One turn sends every row of this set to another row. A few are shown first. Where does it send the rows asked after them?
z529: [ -9  -3  -5 -13  12  35   6 -10  13  26   0  15 -30 -11   7  10 -24  -3
   2  12  24  40 -54  38  15  44 -36 -21  20   3 -39  17  21 -44 -26  18
  -9  -5  -2  21  43  16  -6   4  11 -21  13  -7 -23 -16 -10  54  16 -14
   6  -1  16  -5  18  11  13  -8 -35 -12]
z177: [-16 -14   4  -7  10  22   9  10  16  27  -7  27 -21  11  13  -7   1  -5
   4  22  22  38 -56  38  17  53 -30 -17  24   7 -42   9  24 -38 -28   5
 -20 -16  -9  17  37  17  10   4  29  -2   7  12 -25 -27 -14  57   4  -3
   8  12  12  -1  -6  18  17  -6 -32 -19]
z590: [ 22  16  23   9   1 -40  35 -16  32  19 -11  12   5 -12  26  19  21  18
  14  14  12  18 -25 -24   0   2 -23  -9  46  25  -5  30  12 -10  -1   3
   7  14   9  40   5   5   2  21  27   9  45   0   2 -18 -10  29   8   2
  10 -14  -1   9   3  38   7   5  12   9]
z911: [-11 -21  10  15  -6  29  12  18  34  13   2  24 -25  22  15 -11   2   3
  -7  23   9  13 -28  34  28  27 -27  -2  25 -13 -44  14  38 -26 -24   8
 -34  -9 -10  22  33  21  25  17  18   6  30  -3 -32 -24 -21  43  14   5
 -14  23  17 -14  16  21  12 -20 -26 -11]
z463: [  6   9  36 -11  13 -12   1 -28  48 -18 -11  10  10  -3  46   5  14   2
   1  12  35  14 -53   8  -2   6  -9 -13  39  16  11   8  -2  -5  13  15
  -5  11   2  -8  15  13  -4  27  25  -8   3 -23   3 -13 -25 -24  23  41
 -14  18   7  -2 -20 -11  15   6  -2  21]
z693: [  9  -3  13 -17  23 -14  14 -13  44 -37 -12  25  12   8  61 -20  24  14
  -9  11  38  14 -20  13   8  15 -11 -13  22  22  13   7 -22  -8  19   8
  -8  -8   6   4  14  33  -4  15  23  -8  -6 -24   8 -11  -7   6  29  28
  -6  20   0  -8   4 -14  31  10   0  12]
z264: [-15  -5  23  10 -17  25   0 -13  14  25  -7   6 -34   0   0 -11   6  15
   5   3  -2  40 -28  25  11  15 -31  12   6  -5 -44   3  25 -13 -37  13
 -16  -8  13  20  31  26  10  12  13  -4  23  -4 -34 -25 -20  58  23  -5
 -37   8  28 -18  35  32  11 -15 -35 -13]
z149: [  4  22  24  16   7  -8  10 -23  50 -10 -13  29  -6  -4 -29  -3  16   6
  11  11  -8  16  -9   6  -2  18  -2   8  23   2  31  13  -3   5 -22 -15
 -12  -2   1  18  -7  17  -1   5  33 -11 -13 -40  -7  -6 -18  28  33  15
 -10   3 -22   2   3 -16  48  22 -14  -6]
z636: [-24  20  -2 -13   6  27   2  -7   0  25 -16  27 -38  -8  -6 -10  -2   9
   4   0   5  46 -42  32   6  36 -29 -10   9  13 -49  12  20 -34 -37  13
 -11  -5  16  30  29  18  -6  10  11 -19   6  -1  -9 -23 -19  51  17 -17
 -16   5  24 -13  14  21  18 -14 -32 -22]
z768: [ -7  21   4 -28  11 -15   6 -28  26 -31 -15   8  -3  13   1 -10  29  23
   0  31  -4  32  -1  -5  21  16  -8  11   5   4  12  18 -18  13 -14 -10
   3  -7   5  11  -8  33 -12   1  39 -11 -21 -28  -3  -9  -4  20  35  27
 -20  17 -12  -3  17  -1  44  13 -16  -3]
z685: [  7  27   3 -18   3 -20 -10 -57  15  -5 -11  -1  20 -36  10  19   8 -16
  21  35   3  44 -39 -12  11  -5 -35   0  26   7  -4  26  -4  13   2   3
   2  19   1   8  -6  27  -8   4  33  -5   4 -24  -1 -25  -5  -6   4  20
 -33  23   7   4  19 -11   3  15   7   5]
z145: [ -6  33  17 -22   7  -7   3 -25  39 -15  -8  11  10   0 -16  -6  19  13
   6  30   0  28 -22  -7   5  12  -7  13  24  -6  13  12   8  11  -7  -4
  -3   2   1   4 -11  20  -4  10  36 -10 -17 -33  -7 -15 -14 -12  18  46
 -27  32  -3  -4 -23  -8  27   3   9  13]
z132: [-20   5   3  -3   9  16  -9  -4   6   6 -20  39 -24  -7  10 -20   0  -4
   1   9  24  53 -46  30  11  58 -44 -16  14  23 -53   2  15 -29 -32  10
 -29   2   4  15  29  24  13  16  16  -6   0   7 -17 -18 -19  54  13  -2
 -14   9  20  -9  -4  24  35  -8 -27 -23]
z509: [ 14  10  26 -30  15 -22  37 -18  28  -4 -11  -3   8   9  65  14  25  25
  -1  24  16   9 -17 -25  18  -1 -14  -7  29   8 -14  32  -5  -7   7  14
  22  -2   6  35  23  14 -12  11  28  -5  18   2  -1 -18   2  22  14  20
  18   9   3   5   9  21  12   4   4  17]
z90: [ 17  21  24 -27   2 -15  13 -32  29  13 -13 -13   8  -5  38  22  18   7
  19  27   3  12 -44 -25   3 -14 -12  -5  44   6  -8  28  10   1   2   7
  36  17  12  18  15   8   0  28  39   3  14  -1  -6 -22 -18   1  10  34
  -8  13   9   7  -3  18   5  18  -3  15]
z488: [ 10  17  22  10   4 -42   8 -49  16   0 -13   8   3 -32 -11  35  14 -18
  18  27  -2  31 -22  -5  17  11 -33  -4  25  21   7  35  -2   6 -14 -13
 -32  17  -8  21  -9  16  -7  -4  18   3  22 -28   3 -16  -6  20   5 -12
  -9  -7 -12  16  29   0  18  14 -11  -8]
z906: [  0  12  15 -24  12 -34   4 -60   1 -16 -13 -11   7 -15  34  32  20   0
   8  30   7  41 -22 -13  27   2 -34  -1   8  11  -9  37 -26  14  -2   7
  -6   8   0  22   6  30 -24 -11  24 -11   8 -17   6 -16   5  14  16   3
  -8   2   0  10  42   2  13   3 -14   0]
z107: [ 16   2  22  33   9 -15  17 -13  59  -9 -11  39   5 -10  35 -13  15  15
   3 -14  37  15 -38  10 -22  11 -13 -15  44  27  23   3  -9 -11  12  11
  -4   3  12  16  12  15  -2  26  31  -8  16 -27   6  -8 -20  22  32  13
  -2  -6  -4  -5  -1  -4  21  11   8  11]
z540: [-12 -19  -1  18 -15  20 -17  -5  23   0  -4  26 -21  -7  10 -20   1   7
  -2  15  17  37 -36  34  21  37 -44  -3  11   9 -43   4  19 -17 -31  13
 -45   7  -3   3  23  29  28  19  14   7  25 -13 -33 -19 -15  51  23   5
 -39  22  25 -21  31  29  17 -12 -19 -19]
z466: [ -2 -13  27  18  -4  33   7 -16  25  15   0   6 -32  -6  27   7 -16  -8
  -8   7  18  29 -33  33  23  15 -43  -3  20 -10 -44  10  30 -27 -19  21
 -26  -1  -8  18  49  28   9  11   2 -13  34  -8 -34 -18 -23  47  18  -6
 -15  -2  21 -14  34  15   9 -22 -35  -2]

z529 -> z636
z107 -> z590
Now these:
z509 -> z906
z145 -> z463
z466 -> z264

One turn sends every row of this set to another row. A few are shown first. Where does it send the rows asked after them?
z374: [ -3   2 -23  16   8  49  14  11 -29  25 -34  -4  12 -35  15]
z557: [ -1  -8 -20  37  47  -7  13  20 -21  33 -23   3  29 -18  26]
z670: [  6   2   0  -4  18  19   5  -6   7  -3 -55 -24 -10 -15   3]
z302: [-24  12 -24  13  31  -9  19  20 -12  38 -44  20  -1 -46  46]
z288: [ 20  21   1  30   1   2  15  23  -4  28 -24  10  -5 -32  22]
z601: [-22   6  -7  20  20  18  41 -19  -8  -3 -29 -31  -5 -23  31]
z870: [ 27  -2 -12   7  25 -17   8  34  -3   9 -37   7  14 -45  47]
z923: [ -9 -16  -7 -13  42 -10  26  -9 -16 -10 -18 -31  16 -23  29]
z984: [-22   4 -24  -2  27 -25  19   1  28  21 -28 -13 -11 -24  34]
z692: [ -8  -1  -8  -1  40   7  24  -9   1  27 -44 -25  -8   0  -5]
z836: [ 21 -14  11  10  21 -16  37  14 -23  10 -29   1  19 -27  48]
z224: [ -1   6 -15  -4  12  22  27  13 -46  14 -35   7  15 -55  28]
z950: [ 14 -18 -23  15  30   5  -9  19 -24  24 -28  15  21 -32   0]
z682: [-14  -3 -42 -25   8  14  30  -5   0   2 -41 -20   3 -46  26]
z981: [ 26   1 -10  16  21 -22  13  30  -7   9 -47  11   9 -43  45]
z767: [-19   4 -11  14  24  26  35 -16  -3  -5 -23 -36   1 -26  37]
z961: [-22   1  -6  -4  24   6  -1  10  12  -2 -34  -7  18 -38 -10]
z740: [-20 -21 -10  12  27  11  12  16 -26  20 -54  27   9 -40  38]
z856: [  1  23  -3  21  18   5  13   0   6 -11 -10 -33  -7 -34  25]
z361: [ 14  -6  -3  -9  18  19  13  -8   3  -2 -51 -22 -16 -23  -1]
z574: [-17 -19  -8   3  28   6  16  10 -20  19 -54  34  13 -31  40]
z417: [ -4  15 -50   4  24   7  23   5   9  19 -38 -39  -7 -40  13]
z987: [ -5 -12 -24  -4  52 -34  17   4  16  15 -53  -6  -3 -24  21]
z558: [ 38   4 -22   7  34  14  44   3 -25  28 -30 -17   5 -20  29]
z37: [-18 -26 -22   2  41  -5  30   8  -1  -5 -25 -22  30 -50  34]
z667: [ 10 -18 -23  36  49  -5  20  18 -21  32 -24   4  23 -24  24]
z351: [-23 -12   7  23  22  -8  -8  11  11  -9 -36  -6   7 -29  17]
z118: [ 14  -8 -26   5  32  -2  28   1 -34  51 -29  -2  -8 -12  26]
z555: [ 12  29 -14  16   4   9  18   6  -9  23 -51   7 -22 -23  40]
z260: [ -1  16 -51  -2  29   5  26  -4  18  17 -43 -33  -2 -32  17]

z260 -> z981
z374 -> z37
z692 -> z302
Now these:
z923 -> z118
z361 -> z574

One turn sends every row of this set to another row. A few are shown first. Where does it send the rows asked after them?
z462: [ 31 -23  23 -31   2   8  35  -8 -18  18 -29 -52]
z730: [  7  -1  25 -11   1 -22   1  13  25   0   5 -39]
z701: [ 22 -43  16   9 -30 -11  -8   1 -13  -4 -34 -66]
z622: [ 28 -18   1   4  -8   0   6  23  -7 -12 -34 -65]
z234: [ 44  -8   8  -8 -27  26   0  -7 -14  -4   6 -70]
z526: [ 37   1  21 -12 -19  19   1 -20   4  -5  22 -60]
z387: [ 22 -25  25 -31  -6   2  31   9 -24  30 -20 -50]
z297: [  8 -44   6 -24 -29 -14 -15 -12   2 -12 -15 -32]
z576: [  7 -45   2 -24 -30 -13 -14 -10  -1 -10 -14 -30]
z550: [  6 -41  27   0 -33 -30 -12  14  -9  12  -5 -52]
z737: [ 18 -20  34 -37   0  -6  31   1  -9  31  -4 -41]
z612: [  5 -27  38  -5 -22 -31 -10 -15  18   2   1 -41]
z786: [ 26  -2  15  -1   4  -3   7  -7  22 -23 -23 -53]
z972: [ 22 -32  16 -18   0  22   7 -20 -12 -21  15 -79]
z849: [ 10 -46   4 -24 -29 -13 -15 -12  -1 -13 -19 -32]
z999: [  7 -16  10  -2  21   0  24   9  -7  28  -5 -31]
z814: [ 22 -29  28   2 -18 -14  -6 -28  11 -16 -27 -57]
z671: [ 33 -15  10  -9 -35  15  -4  13 -19  11  19 -66]
z665: [  9 -15  11  -3 -13 -18   0  42  -5   9  -5 -52]
z585: [  8 -45   3 -26 -31 -12 -13  -8  -2 -12 -16 -33]
z66: [ 12 -22   4   1  22   6  25   7 -13  23 -14 -38]
z340: [ 16 -15   6   0  24   8  29  -3  -6  15 -18 -37]
z45: [ 25 -13  35 -36   4   2  33 -16  -3  17 -16 -46]
z227: [ 25  -3  21 -16 -26   6  -4   0  -3  12  36 -55]
z611: [ 11 -26  29 -25  -3  11   3 -17  -2 -10  32 -66]
z168: [  7 -36  22 -24 -10   6  -1   4 -19   3  36 -70]
z761: [ 11 -13   9  -1  26   3  26  -5   1  20 -11 -34]
z869: [ 17 -40  13 -19  -9  19   3   1 -29  -7  16 -79]

z576 -> z297
z66 -> z999
z45 -> z462
Now these:
z622 -> z665
z814 -> z701
z869 -> z168
z526 -> z234

One turn sends every row of this set to another row. A few are shown first. Where does it send the rows asked after them?
z827: [ 24 -22   5 -16  23  11  21 -10  12  -6  -7 -11   9  -7 -13 -13  11  28
  -8  14   3]
z81: [  1   3 -20  -1 -14  -3 -19   2  32  15  18  -1  -2 -27  -6 -16  23 -10
   4  -9  13]
z441: [ -3  17   1  -6  -6  21  13 -14  11 -18  23 -28  28  -6 -16 -11   9  -2
  20  14  -7]
z459: [ 15   3  47 -12  -8   2  10   6 -10 -10  -8   3  24  15  11  14   8  12
 -13  -5 -30]
z496: [-12   4  -4 -21  -3   9 -20  26 -27   8 -12  -5  40  -5  31   6   2  11
 -28   6  -8]
z897: [ 14 -22  10  29  12   1 -13   8  -6  16 -13 -16   0 -23 -17  15 -12  18
  -9 -22 -19]
z123: [  2 -13  -1   0   9  24 -38   2 -12   2  15 -10  -6 -16   5 -15 -10   3
 -43  -6   6]
z643: [ -4   5   4  -8   3   5  42   6  -7  -1   1  -3  30  23 -13   3 -25   7
 -11   1   3]
z270: [  3 -44   3  -1 -12  -6 -15  22  -3   7  -7  -6  -3   0 -15   1   1   3
 -43  -2   3]
z978: [ 25 -17  22  34  -2  39   3  -8   5  -4  12   0  -4  12  -2  -2  14   7
  -8  -5   4]
z628: [  4  14   6  -1  -6  -1 -16  33 -14   5 -25   5  11   9   0  22 -20  -8
  23   9 -15]
z325: [ 6 40  3 11  3  2 29  5  5 -3 13  4 -4 -4 21  3 20  5 14 -8 -2]
z450: [-23  14   3 -17 -29 -14   0  31  -2  14  -5  -8  40  -4   4  19   7 -15
  -9  -2  -1]
z412: [  1  -7   3  12 -17 -10 -13 -11 -15   5   9  -3   0 -26  14  -7   0   2
  43 -11   9]
z427: [  2  31 -21  -4  -7   7 -24   0  10  13  20   4  24 -26  27  -9  -5  12
  -8 -10  20]

z628 -> z412
z325 -> z978
Now these:
z441 -> z827
z123 -> z496
z81 -> z270

One turn sends every row of this set to another row. A few are shown first. Where does it send the rows asked after them?
z749: [-44 -21  -6  32  23 -16 -13  42  -3  30 -20  -4]
z191: [ -4   0 -17  -1   6 -13   9  34 -23  45 -10   2]
z935: [-42  36   8  -2  16  15   9  15  23  22 -29   4]
z198: [-30  12   2 -17   6 -10 -10  12  15  15  17 -19]
z661: [-47  18   2   5  24   2  12  28  30  38 -31   8]
z980: [-20  15   6   5  26  10  19  28  29  39 -29   2]
z910: [-38   9   2 -12  12 -13  -9  17  27  22  14 -17]
z115: [-37  11   4 -13   7 -11 -12  11  24  17  16 -18]
z356: [-26  -2  -6 -11   9 -21 -10  21  13  27  21 -20]
z881: [-60   7   9  27  22   6 -16  25  16   7 -29  -7]
z78: [-57 -16   1  30  19  -5 -10  33   2   9 -27  -7]
z372: [-34  20   7  14   6  15 -23  13 -21 -11 -18 -16]
z185: [-19  29   9   1  19  20  18  20  27  28 -29  -2]
z734: [  5  30   3  -7   8  22  14  17  -5  20 -18  -9]
z389: [-19  -6 -16   6  16 -17  12  41  -3  54 -17   7]
z443: [-53  20  12  20  15  16 -19  16   1  -6 -24 -11]
z942: [-57 -11   2  33  26  -6 -13  36  13  22 -25  -4]
z828: [-54  24  -3  14  14  17   3  14  23  23 -34   5]
z963: [-10  20 -20   3  -7   9  -2  12 -36  18 -10  -7]
z299: [-27  42   6  -9   5  21   4   9   0  13 -24  -1]
z900: [-10  32  10  -5  15  24  15  17  10  21 -25  -6]
z835: [-23   8  -4  13   2   5 -21  20 -38  -3 -10 -16]
z335: [-43   4   5  17   6  13 -17  16 -20 -15 -21 -17]
z467: [ 12  18  -5  -4  10  11  15  25 -13  31 -15  -8]
z298: [-24  34 -10   1  -5  24  -4   3 -18   7 -19  -4]
z188: [-37   0  -2 -10  12 -16 -10  20  27  27  16 -17]
z626: [-24   3  -6 -15   6 -17 -11  19  10  21  21 -22]
z178: [-50 -26  -6  31  17 -12  -8  37  -9  16 -23  -8]
z599: [-26 -21 -14  26  14 -18 -16  39 -25  26 -14  -9]
z544: [  1  17 -14 -11  -1   0   5  23 -32  28 -10  -5]
z821: [ -9  -1 -28   9  -1  -5  -1  26 -34  37 -11  -1]
z316: [-39 -10 -23  20  18 -11   8  34  10  52 -26  10]
z217: [-18  -7 -11  17   7  -9 -19  32 -39  11  -8 -15]
z877: [-56   4   8  21  10   9 -15  19  -7 -12 -26 -13]
z646: [-32  -2  -5 -11  11 -21  -9  21  21  30  17 -19]
z183: [-34  -4  -2  17   3   3 -16  23 -33  -8 -16 -17]
z415: [-62  -5   6  28  17   5 -12  25   4  -1 -30  -8]
z388: [-38 -25 -10  26  12 -13 -11  35 -24  13 -17 -12]
z592: [-32 -15  -9  21   5  -6 -15  31 -35   1 -15 -16]
z875: [ -2  -1  -9   6  19  -2  19  39   5  50 -17  -1]
z588: [-26   9  -1 -17   3 -13 -12  13   9  18  21 -22]
z901: [-42  36  -3   5   6  27  -3   4   4   8 -27   0]
z339: [-13   4  -2  10  25   1  22  36  21  50 -26   1]
z12: [ 11   4  -9  -1  15   1  17  33 -11  42 -14  -6]
z578: [-52   5 -10  22  20   3   7  25  24  41 -31  11]
z688: [-21 -11 -28  17  10 -14   4  35 -15  49 -17   3]
z32: [-35   1  -8   9  24 -11  14  38  22  54 -25  10]
z482: [ -9  36  -3 -14   0  13   3  13 -21  14 -14  -6]

z749 -> z942
z298 -> z963
Now these:
z188 -> z910
z877 -> z335
z191 -> z389
z12 -> z875

